Each row has a name. After each piece below comes the name of the row it's from, unless a question asks for something else. Each question is about the rows just above it.

q119: [126 108 136 140 124 137 116 122  79 127]
q612: [ 91  91  91 170  91 170 170  89 170 170]
q822: [121 155 192 121 191 118 159 130 147 110]
q531: [171 165 179 142 148 149 136 128  16 160]
q63: [129 108 121 126 123  88 119  88  88 108]
q62: [123 113 163 116 157 161 150 108 175  74]
q557: [125 146 187 127 165 114 145 109 128 116]
q904: [119 133 153 102 133 121 145  88 163 120]
q719: [110 168 181 124 192 117 165 112 141 101]
q471: [109 164 187 110 174 138 163 106  96 167]
Times [88] occurs in q63:	3
Print row q612.	[ 91  91  91 170  91 170 170  89 170 170]
Times [101] occurs in q719:	1
How many times does q612 hold [91]?	4
Count of [170] in q612:	5

q823: [171  28  26  58 130]
q178: [132 171  85 104 153]
q79: [132 171 110 169  59]
q391: [ 91 223  91  91  91]
q935: [185 135  92 139 142]
q574: [153 132 171  85 105]
q845: [25 31 92 62 25]
q93: [170 170 170 170 170]
Count of [170] in q93:	5
Times [32] occurs in q845:	0
How many times does q178 hold [85]?	1
Times [25] occurs in q845:	2
Times [91] occurs in q391:	4
Put [153 104  85 171 132] back in order: which row is it?	q178
Print row q178.	[132 171  85 104 153]

q798: [142 122 167 189  47 122 143 127 231  44  60 122]
q824: [179  56 228 209  43 201 134  81  15 133 122 197]
q829: [ 97  29 131  18 206  83 234 186 186 131  66 208]
q34: [ 53 230  35  55  75  65  21 234 193  19 107 116]
q164: [ 47 219  21 229  74  89 202  36  40 234  31 177]
q797: [209 130  28 240 187 223 108 166 142 188  29 134]
q371: [ 82  85 193  73 165 126 234 184 143  69 198 204]
q303: [ 48 171 139 170  74  71  99 189  83 198 156 189]
Times [121] occurs in q798:	0
Put [ 55  75  65  21 234 193  19 107 116  53 230  35] back in order: which row is it?	q34
Print row q34.	[ 53 230  35  55  75  65  21 234 193  19 107 116]
Print row q798.	[142 122 167 189  47 122 143 127 231  44  60 122]
How many times does q829 hold [187]?	0
Print row q829.	[ 97  29 131  18 206  83 234 186 186 131  66 208]

q852: [ 46  64 160  83   6 207]
q275: [146 118 148 152 112  95]
q194: [106 104 129 102  75 185]
q269: [148 118 146 112  95 151]
q64: [103  64 160  83   6 136]
q561: [160 103   6  63  83 136]
Which row holds these entries in another order? [136   6  83 160  64 103]	q64
Print row q561.	[160 103   6  63  83 136]
How many times does q275 hold [95]?	1
Which row holds these entries in another order? [118 151  95 148 112 146]	q269

q656: [ 91 175  12  78 172 154 137 103 173 100  95  53 108 111 150  13 147 121
 178 116]
q378: [128 136 123 130 119 122 143  81 115  97 108 135 132 120 197 146 135 163
 141 168]
q818: [197 115 122 119 137 135 135 123 163 120 143 130 168  81 108 146 141  97
 132 128]
Print row q656.	[ 91 175  12  78 172 154 137 103 173 100  95  53 108 111 150  13 147 121
 178 116]
Print row q818.	[197 115 122 119 137 135 135 123 163 120 143 130 168  81 108 146 141  97
 132 128]
Which row holds these entries in another order? [130 122 168 146 135 135 123 132 108 197  81 137 128 119  97 141 120 143
 115 163]	q818
Count of [121] in q656:	1

